One turning vector, and how many steps it has turned:
The counts run from 0 to 639.
[ 25.0  11.1  -3.3   2.5  -9.3   6.8 -11.6   5.7  -5.3   7.8   4.1  10.4
   0.6  10.5 -22.1   6.5  27.7 -34.2  12.0  -2.8 -18.0  26.3  -2.7   2.6
  17.8  12.0   3.3  -8.9 -32.6  11.6 -32.2 -14.4   9.8  10.9]
464
[ 28.0   8.4 -25.6  12.2  -3.7  11.7  -4.7   4.4   1.6  -9.8 -13.6 -19.0
   7.6  16.1  10.9  20.0 -17.9 -25.5   0.9 -11.9   2.5  26.5  -9.6  39.4
  37.1  -1.4  -8.8 -15.7  -1.7  -5.1 -11.8  -1.1 -10.6  14.0]
86
[ 18.9 -10.3   3.4   0.9 -19.6  12.8 -28.9 -17.1   8.3  -2.3   0.7  -8.0
 -25.2   9.1   1.7   0.8  -3.9 -14.0  -2.7  -2.2 -21.0  16.5  15.4  -3.7
  37.2 -17.0  14.0 -19.5   4.3  19.8   4.3 -39.3  12.3  17.2]
482
[  4.9 -11.7 -12.8   6.3  19.4  25.2 -12.4 -14.3 -25.7  12.4 -18.8   3.8
   1.7  14.1  -4.8  -3.7 -11.0 -12.3   8.3 -13.9 -14.8   7.9 -12.4   6.0
  38.9   8.0  -9.4  -3.4 -19.3   0.5  -4.5 -37.7  28.9  11.9]
250
[ -3.6   0.3 -17.4  -2.5  -0.9  24.4 -19.1 -16.2 -29.1  30.1 -16.4  -8.1
  16.1  29.2  16.4   2.5 -28.8 -27.5  21.4   7.3   2.9  -2.0 -10.0  16.8
   0.0  -7.1  -7.6   3.2   3.3  -0.1 -12.1  10.4   3.3 -18.9]
34
[ 20.4 -12.5 -19.5  -5.8  -2.1  16.0  -9.5  -9.9  19.7   7.5   3.6  -5.2
 -18.6  15.7  23.2  28.4  25.7 -20.5  -6.4  29.1  -3.1  22.9  -4.4   9.7
   6.5 -22.2 -10.2  -2.1   7.6   3.5 -11.2  -5.4 -17.5 -20.2]
316
[  8.4   0.7  -8.0   3.3 -29.8  19.1   1.6   1.2  -1.5 -10.9   3.3   9.0
 -32.2  -9.6   8.0  12.8   0.8 -28.7   3.4 -17.2 -27.7  18.6  13.9  -2.7
  18.7 -19.5   8.3 -26.9  -6.3  32.7  -0.5 -24.7   5.6  -0.8]
615
[-12.5   5.1 -11.7  21.8   0.4  23.1   2.7   0.5  -2.2   0.3 -24.9  12.2
 -34.3  11.7  17.3 -20.0   6.3 -25.1  -5.9  13.8  -5.6   7.3 -28.4   3.8
  12.7 -15.7 -20.0  -1.2 -20.0  28.0  -8.7 -12.6   8.6 -14.8]
344
[ 35.4  26.7 -14.6  21.3   2.1   6.1   1.4  -1.7   2.7  15.7   8.1 -14.3
  -7.7  19.9  -5.0  15.5  18.1 -34.4   9.3 -21.0   0.5  29.8   6.3  20.5
   1.7  -4.6 -10.1   1.2   1.6  -5.9 -38.5  14.9   3.4  19.5]
275
[ -3.8  29.6  -5.3  24.2  20.4   6.5  -3.5  -7.0  -6.7  15.5 -12.9 -24.3
 -22.9  27.5  12.4  11.8   7.2 -26.1  -0.9  24.8  -8.2   8.6   2.7   3.2
   2.5 -16.7 -21.1  16.4  17.2  15.6 -24.4  -7.8  -6.4 -13.8]
507
[ -2.7  12.8  -5.5   3.9 -13.5  15.2 -18.0 -16.5 -31.2  -8.9  -5.8 -37.4
 -13.4  31.6   7.1  -4.8 -44.7 -15.0  -3.6   3.4  -1.0   5.6   7.2  24.0
  17.6  -1.7 -16.2  -8.2   8.8   2.4   0.8  -2.4   9.1   6.5]
511
[  4.9   8.5  -7.8  -4.3  -3.3  10.4  -8.8 -12.3 -19.0   6.4  -1.5 -22.3
   9.4  12.7  -0.3  18.8 -28.1  -0.3 -12.6  -2.9 -38.5  16.9 -14.4  18.2
  35.2  -4.1 -16.6 -26.4  -8.6   6.5 -10.8 -27.6   2.6  -9.6]
432
[ 12.1  -1.4 -16.2 -10.0 -18.6  18.6 -15.1 -18.9 -40.7  20.4 -11.6 -17.8
  -1.5  21.4  16.6   2.3 -40.1  -0.1   0.1  -0.5  -2.7   9.2   3.5  14.9
   8.8 -20.8  -5.7  -8.2  11.8   8.9   0.7   0.3  19.1  -9.2]
379
[ 25.4 -14.1  -9.0  15.6 -10.2  15.1   7.9 -10.3 -23.1  -6.6  -1.5   6.8
 -15.3  -3.5  -1.7  13.3  31.6 -28.5   4.3 -22.6   0.4  27.3   0.5   6.8
  14.4  -1.8  -6.0  -7.5 -24.4  29.8 -19.1   3.1  21.8  10.9]
252
[ 24.6  -5.6 -17.8  10.1 -21.8  29.2   1.6 -17.4 -10.9   6.0  13.0   2.8
 -19.3  22.6  -6.7   0.4  17.3 -29.4  11.5  -1.5  18.5  -1.0  -5.6  20.4
  -7.7  -6.9 -12.2   1.6 -13.4   5.1 -16.3  33.4  23.0   1.0]
93
[ 13.0   1.4  -6.3  -4.9   9.8  10.5  -7.9 -27.8 -11.7  35.3  27.7  -2.8
 -15.2  15.8   0.6  14.4  18.2  -5.4 -10.1  16.7 -36.2  23.3   1.6   6.4
  -6.9  12.1  -3.7  16.5 -20.2  -6.0 -32.3  -3.8   7.1  -5.4]
122
[  2.3  11.5   0.0 -18.0 -23.8  23.5 -17.4 -31.0 -29.1   5.6   8.5 -33.3
 -12.7  31.2 -12.8  13.6 -24.7  -6.4  13.5   0.7 -11.5  -2.5  19.3   8.6
   8.8  -5.6  -6.3 -22.9   4.5  -3.2   1.9 -16.9  15.2  -2.4]
512
[ 10.0  -6.1 -16.6  -2.1   5.7  14.3 -25.7 -25.7  15.0  26.4  -2.7   7.9
 -33.1  21.6  23.2  -4.6  -1.6  -3.9  -1.6  24.4  -5.6  22.0  -2.7  -0.1
  19.2 -18.5  13.8   1.8   5.6 -12.4  -4.3 -31.1  12.9   2.3]
156
[-26.8  -1.3 -22.7  12.1  -1.8  16.8  -9.4 -19.9 -14.9  21.8  13.2  -9.0
 -26.4  27.8   6.0  -1.7  -1.2 -31.9   2.6  18.0 -10.4 -11.3 -14.6 -12.8
  -9.2   3.1 -31.9  13.0   0.3  17.9  -5.1   9.5   3.4 -24.9]
72
[ 16.9 -18.6 -24.6  -2.5   2.8  -0.4 -24.5 -26.8 -16.9  18.3  24.8 -11.0
   6.8  14.8   6.2  33.7  -7.1 -25.3   2.2 -19.9 -13.6  21.3  27.6  -4.4
  18.8   1.9  11.8  -3.6   5.5   9.2  -3.9  -9.6  14.2  10.1]
198
[  1.6 -36.1 -23.3 -26.2 -30.8  13.7  -3.3 -22.6  -9.5   1.1  11.0   5.1
  -2.4   8.2  -3.1  22.9  -4.7 -16.6   7.8 -14.5 -20.9   8.2 -13.2  -7.8
  20.6 -15.3 -19.9 -21.8 -16.9   4.1   5.8 -10.9  30.6   4.8]
361
[ 11.6  19.1 -17.5   0.9  -1.8  18.5  -4.1 -23.5  20.1  23.3  25.3  -5.6
 -27.3  24.7  -8.2  18.6  28.7  -8.8  -1.9  32.3 -18.6   7.6  -5.7   2.4
   2.1 -16.4 -14.6  -4.1   0.1  -5.6 -21.4 -17.3  -5.7 -24.3]
183
[  7.6 -11.9 -12.8  -8.2 -27.0  21.6  -6.9 -10.1  -3.7  29.9  15.8  22.8
   0.9   5.5 -13.7   8.9  14.1 -42.2  21.6  -3.2 -23.5   5.9  -8.5  -7.9
   3.8  -5.3   1.7  -9.2 -23.4  23.9 -15.8   0.5  17.2  -6.9]
172
[ -9.1  20.3  -6.0 -18.3 -11.8   9.0 -13.3 -22.5  -6.7  -2.5  29.9 -18.5
 -25.9  18.7   1.8  18.4  -5.3  -8.0  -9.8  15.2 -33.8  23.2  18.8  -8.6
   5.4  15.3   1.5 -23.4 -10.7   0.0  -7.7 -22.3  -5.5 -15.2]
584
[ 19.8   4.7 -28.1  -7.8  -8.2   1.8  -8.1  -3.4 -14.5  -6.7  -2.9 -13.9
  13.5  28.9 -14.2  31.1   3.7 -23.8  16.3  -5.1   8.3  24.0   2.1  13.5
  22.4   7.8  -2.8 -29.6 -14.8  -7.1 -19.7 -10.5   0.9  -4.7]
623
[ 13.4 -36.0 -14.2 -16.0  -8.4   8.1 -21.6 -29.2 -17.3  -5.7  15.1 -25.0
 -11.0  19.6   4.1  17.8   8.7  -2.5 -21.1   5.6 -13.6  25.3   1.2   8.2
  27.5  18.1  -7.4  -8.4 -14.4  -7.8   0.6 -15.2   4.0  -0.2]
603
[ 16.9   9.1  13.3  25.2 -12.3  24.2  -6.8   9.8 -13.0  12.0 -27.0   6.0
 -27.3  14.0  12.6 -30.4  -9.8 -32.9   5.4  10.7  -6.8  14.0 -12.3  28.7
   8.4 -11.4  -8.6  11.1  -9.9  23.0 -21.9  -3.5   3.3  -0.1]
537
[-27.2  13.6 -21.2   0.9  -3.8  11.1  16.3 -21.2 -22.1 -18.8  14.8  -3.4
 -18.3  21.4  12.5  17.5 -22.5 -18.0  -7.1  19.8 -13.1  10.4   3.4   0.5
   8.6  -1.4 -21.5  14.2 -21.6  -0.3  -4.6   0.5  30.5  -6.0]
473
[  6.1 -17.0 -14.8 -17.8 -42.0  13.8 -12.8  -4.0  20.0   2.3   2.8   5.7
 -32.2  25.5  13.5  -6.2   5.2 -37.3   7.1  21.8  10.5  12.0 -22.9   5.5
  -9.0  -8.9  -6.5  -6.7 -11.4  -1.8  -2.4   8.4  -4.9  -6.8]
74
[  1.9  21.9 -16.1  18.5   7.3  30.0   8.0  -7.6 -34.5   4.2 -15.9   3.4
  -6.0   8.2   6.5   3.5 -29.6 -23.6  15.5 -31.6 -10.8   8.0   9.0   7.1
  20.7  -3.8  -5.6  -8.7 -18.9  12.1  -8.7 -19.0  26.6  13.8]
594
[ 14.5 -11.7 -22.7   8.1 -24.0  19.4   9.3 -25.0  -0.4  15.3  13.8  17.9
 -33.1  -2.3  21.7   4.5  20.2 -15.1  -4.8   1.8  -1.6  16.6  -4.8  -1.1
  -6.3 -26.9  -1.2 -10.2 -14.8  26.2  -9.6  16.6  17.5 -19.0]
153
[ 18.2  -6.0 -36.8  -9.5  -1.8   0.8  -6.0 -21.4  15.1  19.2  25.7   9.3
 -22.5  14.6  18.7  12.9   4.8 -26.3  18.8 -19.2   3.0  32.4  10.5   0.5
  -3.7  -2.1  12.6 -10.5  -6.8 -17.0 -11.4   8.1   9.6  28.1]
176
[-12.6   9.5 -32.6   6.6  -8.2  29.5  24.3   1.4 -22.6   2.4   9.1  13.9
 -14.3  10.0   0.4  12.8  -0.5 -34.1  13.9 -15.4 -14.8   3.3  -7.4   2.9
  -9.1  12.6 -25.8   0.2 -29.8  13.7  -6.9  15.4  15.8  -1.0]
495
[ -0.6  14.3   0.1  17.2  -2.8  24.5  -3.5  -0.1  -7.9   9.7  -6.9  10.8
 -43.1  11.5  10.8 -28.2 -11.4 -13.0  -8.6   5.2 -33.3  17.0 -16.7   5.6
  16.7   5.1  -7.0  -2.1 -21.9  21.5  -9.7 -28.3   4.4  -7.8]
212
[-17.2  14.2 -14.1   4.9   1.9  15.6  -6.5  12.5  -9.2  -0.2 -22.9  14.9
 -25.2   3.9  16.5  -5.8 -20.9 -35.1  11.1   0.4 -29.6  17.3  -8.3 -10.3
  18.5  11.4  -2.9 -11.7 -20.1  17.7  -6.8 -40.5  -7.6  -1.0]
79
[ 14.3  -6.6 -22.3 -16.7 -33.9  29.5  26.3 -10.7  -9.9  -3.8  26.7   9.2
 -14.8   5.1 -14.7  20.5   5.7 -21.3   1.1 -18.6 -21.0  10.5  -4.8   9.8
   1.4   5.1 -25.5  -8.8 -24.2   5.9  -2.1   6.4  23.0   8.6]
494
[ 25.3 -31.8 -18.0 -22.5 -25.8  29.8  -9.2 -23.7  -7.6  25.1   0.8  10.7
 -17.9  20.8  11.6  -5.3  12.8 -14.8   6.3   8.9   5.8  16.1 -20.4  14.8
  -2.2  -0.1  -1.7  -7.2 -20.8 -12.6  -5.7  10.5  12.0  -3.4]
630
[ -7.5  11.3 -20.8  18.8   5.7  31.0   0.6 -13.8 -23.3  18.9  10.2   2.0
  -9.0  31.5  -6.5  -6.3   0.3 -30.6  11.0   9.2  -0.7 -12.1 -17.8  13.5
  -4.2  15.3 -32.1  20.4 -22.2   4.2 -19.6  17.8  17.0  -6.6]
628
[  8.2   1.8   0.2   0.6 -13.9   7.4 -35.6 -18.9 -18.5  48.7 -13.9  -6.7
  -9.1  30.3  -0.2 -21.5 -12.3 -22.7  19.4   6.9 -17.8  -0.3  -7.3  -3.2
  -5.4 -13.3  -1.5  -6.2   7.9  18.8 -21.8  -7.4  15.0 -10.6]
326
